In the rows, zero is written as 128.
Each path below is one point turned by a fixed rotation once a step. After each direction that follows a path, write how fast that rotation turns it, in degrees per step (0 if it stays still).
Each turn is a multiple of 5 degrees from 10 to 175, or 0.
Each row of a path follows its step; steps can be skipped.
path 1
step 1: [125 131 123 122 132 120 122 125 118 129 126 126 129 145 120 129 128 132
 127 118 119 129 130 116 133 123 124 140 126 116 127 124 132 126 123 130
 133 124 130 128 126 117 128 125 132 134 126 138 135 133 134 108 137 127
 127 137 124 122]
step 2: [114 134 133 117 125 121 137 140 137 121 129 119 121 132 134 122 130 126
 123 126 132 138 139 133 122 119 121 135 134 133 130 126 129 132 128 121
 122 125 124 123 138 130 123 115 126 126 127 129 134 135 131 133 123 129
 131 142 130 133]
step 6: [126 119 123 119 123 136 122 136 118 129 117 127 136 128 133 116 129 121
 147 134 138 128 120 135 131 131 128 125 121 131 141 139 134 128 127 142
 123 122 125 124 129 127 134 125 130 125 123 132 123 128 129 118 131 118
 126 124 126 125]
step 10: [135 142 122 128 122 135 124 143 139 127 128 122 130 126 119 137 128 126
 130 124 126 115 139 128 128 119 133 135 130 117 121 131 132 129 130 125
 127 125 126 123 131 141 125 130 134 125 133 130 124 127 125 131 117 127
 113 129 114 129]
step 13: [124 123 127 125 126 126 127 127 127 133 108 130 122 130 124 128 132 128
 115 131 122 121 134 122 129 124 148 125 114 125 142 123 123 128 130 131
 127 133 134 131 125 128 127 129 133 134 139 127 129 130 131 124 128 128
 119 110 125 128]
step 19: [127 136 140 136 133 131 130 123 126 128 120 122 126 128 116 133 127 117
 133 123 131 136 122 125 123 125 128 126 137 134 130 112 137 124 122 135
 120 123 129 122 135 127 132 134 120 115 129 137 118 136 126 122 135 125
 123 135 135 121]
step 20: [120 122 124 117 138 129 134 117 125 121 121 124 118 135 128 122 107 133
 114 117 128 124 128 133 133 133 125 127 119 126 120 125 131 126 127 121
 133 129 138 132 119 126 124 126 126 124 122 130 127 129 135 122 130 126
 127 138 138 128]
step 21: [119 122 130 128 134 125 132 139 130 123 133 131 126 129 129 116 141 125
 128 127 120 136 131 121 117 130 128 139 127 134 134 120 122 116 129 122
 136 127 125 132 124 126 133 115 128 143 127 140 131 127 130 118 122 128
 131 126 138 135]
step 22: [126 120 128 127 119 123 134 146 115 127 128 137 120 124 120 124 127 131
 132 131 125 132 130 121 131 115 120 126 126 128 123 128 125 139 136 125
 109 127 128 123 125 122 132 124 127 123 134 134 133 128 118 127 134 116
 121 135 123 126]
Directions:
[129 129 127 128 125 129 130 126 127 128 127 127 130 128 130 129 126 124
 128 125 132 129 125 127 127 131 133 129 125 128 129 125 128 130 127 130
 127 126 127 129 126 130 126 128 128 128 128 128 126 128 127 129 128 127
 130 127 128 125]  55
[126 129 129 128 126 125 129 127 128 127 127 126 125 126 128 130 127 127
 128 129 127 127 126 128 129 129 127 129 128 125 129 126 126 130 126 124
 130 130 128 124 129 125 129 126 130 125 128 125 126 126 129 129 128 128
 127 130 127 127]  120
[127 131 124 128 126 127 129 131 124 126 131 130 130 127 128 129 126 125
 127 128 125 128 131 128 128 127 127 128 129 127 128 127 129 128 130 126
 129 128 126 129 127 126 127 126 126 126 126 128 128 130 126 130 128 130
 130 125 128 128]  55
[131 128 128 130 130 129 128 127 127 127 126 130 128 129 123 130 125 129
 128 126 128 127 129 130 128 125 129 128 128 125 130 127 128 126 127 130
 127 129 131 127 127 128 128 124 127 132 129 125 126 130 128 130 129 128
 128 130 126 126]  115
[129 127 129 129 129 130 130 124 127 127 127 131 128 130 131 127 129 129
 125 129 128 129 128 125 127 128 130 128 129 127 128 130 128 127 133 125
 126 126 127 127 128 125 131 127 129 129 129 129 126 126 127 128 126 131
 127 128 127 126]  85
[128 130 128 128 132 127 128 127 129 125 130 129 128 125 127 130 126 127
 131 129 130 130 129 130 128 126 130 125 129 131 126 127 128 130 130 129
 127 127 127 128 127 125 128 132 129 127 126 129 124 127 130 130 131 131
 126 130 130 129]  90
[128 128 129 126 127 129 130 128 129 127 127 127 128 128 127 128 128 125
 130 127 127 126 127 129 126 127 127 131 125 129 126 132 130 129 126 127
 128 124 131 132 131 127 131 129 128 127 126 127 128 130 131 128 127 131
 129 129 129 126]  80
path 2
step 0: [113 132 124 127 135 137 131 132 117 133 129 134 126 135 138 129 137 140
 131 140 119 128 134 128 120 126 127 126 135 133 115 128 119 139 128 118
 125 133 119 136 126 126 137 127 118 137 131 131 128 123 134 127 122 128
 132 122 131 131]
step 4: [124 123 128 123 131 142 127 134 121 122 137 127 129 131 122 124 138 132
 123 135 129 117 111 129 126 126 133 137 126 123 144 129 133 129 123 124
 119 139 141 122 132 135 128 126 122 128 127 120 119 129 124 138 128 133
 125 131 131 126]
step 9: [117 131 125 124 131 144 124 126 123 122 136 127 118 138 125 131 127 131
 120 132 126 127 120 117 132 120 133 127 128 121 128 121 139 140 134 136
 126 125 132 127 128 145 125 132 128 130 131 122 132 131 124 138 127 123
 125 118 125 135]
step 12: [126 135 125 121 121 139 120 140 129 125 127 127 123 125 131 123 123 122
 120 137 131 121 118 121 139 127 128 130 124 125 140 121 122 121 135 130
 130 123 134 124 128 139 119 125 127 131 145 116 133 124 130 126 131 117
 132 120 127 130]
step 14: [121 134 119 112 129 140 123 130 124 117 125 131 133 136 125 133 126 127
 123 135 128 133 126 128 127 123 124 119 125 130 135 122 131 133 123 126
 125 115 131 131 118 133 118 134 128 114 132 123 128 122 130 119 128 123
 122 117 122 134]
step 15: [124 131 128 133 128 132 129 135 125 140 129 122 129 131 135 122 134 130
 132 128 130 122 113 132 128 129 131 122 131 138 140 121 125 117 141 132
 133 136 128 122 139 132 129 123 132 134 139 110 131 127 122 134 123 125
 138 129 132 121]
step 17: [122 133 131 119 123 143 129 133 133 127 129 117 131 135 125 130 121 130
 130 133 133 127 106 135 129 126 122 114 127 126 139 121 132 122 133 122
 126 131 128 134 130 133 126 141 125 125 129 117 124 121 129 124 136 124
 133 129 126 122]
step 23: [121 137 119 124 138 131 119 133 133 119 128 121 135 130 137 130 123 126
 125 139 128 125 124 135 125 135 129 133 131 129 135 134 115 133 137 131
 129 129 126 122 133 129 131 122 129 132 141 126 142 129 143 131 121 134
 121 131 132 126]
step 24: [136 135 129 132 135 133 130 129 125 130 132 117 130 124 125 137 148 134
 137 126 125 139 123 131 131 133 133 132 135 133 128 121 138 129 125 128
 131 127 126 124 120 132 125 138 135 121 112 120 124 124 138 126 134 125
 140 129 127 124]
Directions:
[127 127 127 126 128 128 130 130 132 128 129 127 126 128 126 128 129 128
 129 127 130 124 127 129 128 130 130 128 131 128 128 126 127 126 130 128
 129 127 131 127 128 128 129 125 126 126 129 130 132 126 126 131 128 127
 127 131 132 129]  135
[129 127 128 128 132 124 125 129 126 127 125 128 127 131 127 127 128 129
 132 130 126 130 132 130 126 129 126 130 129 128 127 127 129 128 128 128
 130 127 131 129 130 130 130 129 128 126 128 128 130 129 128 128 131 127
 129 129 129 129]  140
[129 127 128 128 129 128 128 129 128 128 127 125 131 128 127 130 128 128
 124 126 128 130 127 131 126 127 127 127 129 130 130 128 127 126 132 131
 130 123 125 128 129 129 128 130 129 127 128 129 129 129 130 128 132 130
 127 127 129 127]  10
[127 126 128 126 127 127 128 127 130 123 129 127 132 130 126 128 128 127
 129 130 128 128 128 130 128 129 128 126 128 130 132 130 129 130 123 129
 130 131 126 130 127 128 128 127 126 127 129 128 129 129 128 127 129 131
 128 131 127 128]  115
path 3
step 0: [130 133 134 125 129 128 130 124 123 119 140 127 112 127 132 136 112 144
 118 133 127 136 118 123 117 132 131 127 112 137 129 127 135 134 132 129
 125 134 125 131 120 130 122 139 123 122 132 126 133 132 130 123 130 126
 129 127 134 136]
step 4: [129 141 136 129 130 131 117 124 122 129 132 136 131 126 131 134 138 132
 125 133 123 137 129 132 115 126 123 134 122 126 127 129 121 114 121 127
 116 121 130 136 129 121 130 138 143 131 127 124 126 118 138 129 142 123
 135 134 125 126]
step 5: [115 130 116 123 145 129 120 132 126 127 126 114 126 122 138 123 128 135
 125 132 117 130 125 128 128 124 131 128 129 123 122 119 132 120 121 119
 125 141 129 131 135 119 119 135 126 129 126 134 121 124 135 138 144 135
 131 129 128 134]
step 7: [140 134 127 119 128 130 134 131 124 128 127 130 123 134 137 132 132 131
 121 134 127 135 121 130 123 140 129 117 127 124 115 149 118 131 114 132
 129 131 129 138 122 127 127 124 115 125 130 125 121 121 126 133 133 125
 124 122 129 135]
step 9: [123 128 124 135 138 134 131 124 121 128 125 127 117 127 129 136 121 137
 128 146 123 128 130 122 121 133 125 133 111 124 140 139 133 127 125 132
 134 130 124 135 130 133 121 130 131 129 137 131 128 134 120 122 126 135
 144 121 130 117]
step 11: [135 139 117 128 130 121 131 124 131 129 131 139 128 125 135 126 120 131
 133 120 127 124 130 135 112 120 138 127 116 140 129 125 120 123 126 127
 122 124 132 144 133 125 117 130 131 118 126 135 119 141 128 136 134 129
 123 126 129 125]
step 13: [124 136 133 130 137 142 126 129 121 131 144 122 125 132 131 138 134 127
 125 134 118 139 131 127 126 129 118 125 124 130 127 124 127 123 119 126
 131 136 144 130 124 125 127 129 136 123 127 127 117 129 129 133 133 134
 116 145 135 128]
step 19: [126 131 126 127 122 120 138 128 125 128 140 128 115 130 133 129 122 133
 111 129 125 129 123 135 120 130 119 121 113 124 131 129 115 137 129 124
 121 128 130 136 129 124 128 123 126 133 131 135 130 139 142 131 139 134
 124 122 136 133]
step 21: [138 135 134 133 138 136 133 135 122 127 134 136 116 130 126 128 130 129
 126 131 130 129 135 123 114 129 131 139 128 128 128 145 127 128 127 130
 125 134 127 133 132 133 122 139 147 138 124 120 127 128 126 136 121 137
 124 135 133 130]
Directions:
[129 128 126 127 125 130 127 125 128 130 129 126 125 128 130 129 124 126
 128 128 127 130 125 128 131 128 130 129 130 128 126 126 131 126 128 131
 128 130 127 127 126 128 128 129 126 130 127 127 127 125 128 128 130 127
 127 125 130 129]  145
[131 127 126 128 125 131 132 128 129 128 128 126 125 131 126 128 126 128
 128 127 128 126 127 128 128 126 129 129 124 129 129 131 128 128 130 127
 130 128 129 129 131 130 127 129 130 127 132 126 129 130 129 128 127 127
 127 127 129 129]  35
[132 131 128 131 127 130 126 128 125 127 128 129 127 129 130 128 129 124
 127 130 129 126 130 127 128 131 125 126 127 127 129 131 129 128 129 128
 127 128 127 124 129 131 127 131 128 128 128 127 126 126 129 125 129 127
 129 128 125 127]  125
[130 127 127 128 129 128 132 128 125 126 126 127 129 129 126 127 126 130
 128 131 129 130 126 131 130 129 128 126 130 132 131 130 129 131 127 129
 126 129 126 128 126 126 128 126 127 127 128 129 129 129 128 124 129 128
 130 126 128 128]  40
[128 128 128 126 130 126 127 126 129 127 128 131 127 131 132 131 130 130
 131 129 131 127 124 128 128 130 130 129 126 129 130 129 130 128 125 130
 128 126 129 126 128 129 125 128 130 129 129 127 126 128 129 129 127 126
 128 128 129 127]  155
[126 127 129 128 128 128 126 128 129 129 128 126 127 128 128 129 128 129
 128 132 127 132 126 126 129 128 124 128 123 128 128 125 131 128 129 125
 126 129 130 127 129 127 128 129 130 126 130 129 132 124 128 127 127 127
 130 128 128 127]  80
path 4
step 4: [133 124 130 126 125 123 132 114 126 123 122 124 142 120 133 139 128 132
 127 136 131 127 126 145 116 126 136 134 128 134 121 126 115 128 119 135
 127 130 129 143 111 130 125 131 122 123 136 129 126 129 138 134 139 132
 122 126 131 138]
step 7: [120 123 139 125 138 111 132 131 132 140 125 117 138 132 128 128 117 115
 114 122 122 133 123 130 130 119 120 127 125 123 124 132 121 133 115 122
 126 141 137 126 118 135 131 117 124 126 122 129 126 129 131 131 133 129
 127 125 130 139]
step 8: [118 144 133 126 140 109 134 139 130 133 113 128 128 124 135 131 123 125
 140 121 129 132 126 130 126 118 128 127 116 130 120 127 129 125 135 132
 122 124 139 137 124 132 125 122 126 126 116 130 129 125 133 119 127 129
 131 126 137 134]
step 10: [128 120 131 123 129 132 135 122 132 134 123 130 125 116 133 129 128 129
 136 109 132 126 132 120 127 130 124 124 130 133 124 136 131 129 118 127
 136 126 140 128 137 126 136 118 118 138 134 126 135 129 137 131 139 117
 121 128 123 150]
step 11: [122 125 131 130 123 117 129 115 135 135 123 133 121 124 131 131 133 127
 139 131 142 142 124 127 127 125 135 126 135 125 121 136 123 120 129 129
 116 128 138 121 133 127 148 129 116 131 128 123 128 129 121 118 136 116
 134 134 125 133]
step 19: [132 137 128 120 135 112 125 130 119 124 125 114 131 137 129 133 123 128
 129 134 129 126 140 109 127 121 134 121 130 137 123 123 127 138 133 127
 134 129 123 129 130 128 122 129 120 119 127 132 112 132 133 128 129 128
 119 136 137 142]
step 21: [139 127 135 134 132 128 121 133 128 130 125 126 129 113 133 126 128 121
 127 133 129 126 111 134 130 128 130 132 140 145 121 118 131 130 117 127
 132 127 135 138 136 117 126 139 122 130 136 135 129 118 125 125 130 127
 127 131 137 144]
step 22: [129 111 137 129 123 116 123 132 140 131 119 125 135 120 127 124 129 133
 135 132 129 137 127 132 120 115 126 119 135 137 138 126 125 129 120 132
 138 127 131 128 131 126 132 140 123 136 131 123 115 131 119 125 137 125
 115 127 138 133]
step 23: [131 126 131 124 129 112 129 131 141 117 118 115 126 127 126 127 118 118
 119 124 134 134 123 136 127 114 122 130 131 116 125 138 125 117 122 131
 122 136 128 127 137 132 131 131 119 132 133 122 123 131 119 129 133 141
 119 118 130 133]
Directions:
[127 126 127 126 128 125 128 127 129 130 128 125 128 129 125 127 128 129
 130 123 129 126 129 127 128 129 130 128 129 130 126 129 126 128 124 129
 128 128 123 128 126 129 129 127 131 128 129 127 128 131 128 128 127 131
 128 128 126 130]  115
[131 129 128 127 127 130 129 128 131 127 128 127 131 129 129 129 126 128
 126 127 127 127 133 128 128 128 124 128 129 126 131 128 128 129 128 128
 127 130 129 128 131 129 131 129 128 128 129 131 127 129 130 129 128 128
 127 127 123 130]  110
[133 131 128 127 125 128 129 128 128 129 129 127 128 126 128 129 129 132
 126 131 129 129 128 126 129 126 129 129 129 129 129 127 127 127 127 129
 128 126 127 128 126 126 132 128 128 129 131 123 127 124 126 127 127 127
 128 128 128 131]  40
[130 125 126 128 126 130 128 130 127 127 133 131 127 126 130 127 126 127
 128 125 128 127 127 129 125 125 126 128 129 132 128 129 129 131 127 130
 128 126 128 129 130 129 128 127 130 128 126 127 128 130 127 128 126 124
 128 127 129 128]  90
[133 127 127 128 130 131 128 127 129 131 130 129 127 127 130 130 129 124
 125 128 126 127 127 129 128 129 128 129 128 126 126 129 128 126 127 126
 129 130 127 129 126 130 126 125 127 129 132 127 130 130 129 128 128 131
 126 125 128 129]  130
path 5
step 3: [131 129 136 138 129 134 123 122 130 126 128 119 127 132 127 129 127 125
 131 121 130 130 131 139 149 128 124 125 128 122 117 122 134 135 126 135
 126 137 129 125 124 122 136 127 125 139 125 133 117 132 134 131 131 124
 126 139 141 126]
step 4: [129 130 128 132 133 120 120 130 123 125 134 115 128 126 134 123 117 127
 120 119 131 123 125 132 136 125 128 125 115 129 118 124 126 125 130 136
 130 124 135 130 132 114 140 133 126 130 121 130 121 129 123 128 134 123
 139 122 136 122]
step 6: [131 116 126 125 138 140 125 121 120 135 127 120 132 122 119 128 135 124
 124 127 125 130 145 128 125 120 122 136 128 124 116 129 126 134 128 131
 131 125 132 127 128 121 136 131 123 123 138 135 119 125 132 128 133 122
 123 120 131 132]
step 8: [130 135 137 132 122 136 117 132 125 128 123 121 129 128 120 131 133 125
 122 127 125 130 129 137 137 121 133 128 133 132 126 117 127 125 140 138
 119 139 129 137 145 119 130 121 129 131 132 128 123 122 121 124 126 130
 125 125 131 125]
step 14: [123 125 119 133 135 129 125 125 122 131 134 130 123 127 123 132 134 126
 138 124 113 131 129 135 131 129 125 126 134 126 121 121 131 125 134 127
 130 130 126 140 129 124 133 126 110 134 122 118 124 122 130 120 120 117
 120 132 128 138]
step 17: [117 122 130 126 141 131 119 131 124 124 121 124 128 123 125 131 127 136
 125 121 126 131 124 138 131 126 120 116 126 124 121 122 125 127 126 123
 125 126 132 135 125 119 126 147 124 120 121 129 125 136 131 128 129 126
 139 124 127 138]
step 18: [125 121 134 135 135 133 124 119 120 131 124 131 126 131 129 138 127 121
 130 123 121 121 131 133 125 133 114 129 125 139 120 120 124 132 125 127
 128 130 124 124 121 119 123 140 132 126 127 138 119 134 133 119 132 114
 123 131 136 130]
step 22: [124 113 130 127 133 134 129 129 117 133 124 121 120 123 126 122 127 132
 131 124 129 122 125 139 136 120 127 120 116 129 114 129 123 126 131 133
 125 123 135 130 133 129 132 131 122 123 127 128 126 122 134 138 138 122
 113 127 133 130]
step 23: [122 120 145 128 134 131 129 130 116 128 124 130 119 120 131 126 130 128
 124 123 124 123 129 137 139 133 127 122 123 132 129 134 130 134 131 144
 129 130 125 136 135 120 130 126 128 127 142 136 122 136 128 125 133 128
 129 131 141 128]
Directions:
[130 126 129 128 127 129 129 125 127 126 127 131 127 126 129 124 129 126
 126 132 128 129 129 127 129 129 126 131 132 128 129 129 126 128 126 131
 131 128 126 129 127 129 130 127 125 126 127 128 126 128 130 128 127 130
 128 129 130 129]  85
[126 128 130 131 129 133 130 125 127 125 126 129 127 127 126 131 128 130
 127 128 128 128 128 127 124 126 129 128 126 130 127 128 129 130 129 130
 129 131 127 128 128 126 127 126 128 126 128 128 130 132 126 128 128 128
 128 128 127 130]  65
[130 127 128 128 129 130 130 129 127 130 127 127 130 126 127 128 127 127
 131 130 130 128 129 129 129 128 131 130 126 126 129 126 129 129 130 133
 129 125 128 127 131 127 131 129 130 129 130 129 128 127 127 130 132 130
 129 128 129 128]  20
[130 125 127 129 127 131 127 128 128 127 127 126 132 129 126 127 126 127
 129 128 126 129 128 127 127 129 126 126 128 125 125 126 129 129 125 127
 129 125 129 131 126 131 127 128 127 129 130 130 128 128 129 128 127 127
 128 130 124 131]  95
[130 129 130 128 133 127 129 128 128 130 129 132 127 129 130 128 125 127
 131 127 129 126 128 128 128 131 129 128 129 131 126 127 129 128 128 129
 129 127 128 130 124 128 125 125 127 129 129 128 130 128 126 126 130 128
 126 130 129 128]  160
[127 126 130 127 126 127 128 130 130 122 128 127 126 130 127 127 127 131
 129 125 126 126 125 130 130 128 128 128 128 128 128 128 129 129 126 129
 130 128 128 130 126 127 128 128 131 127 127 127 127 128 130 130 132 130
 129 128 130 127]  55
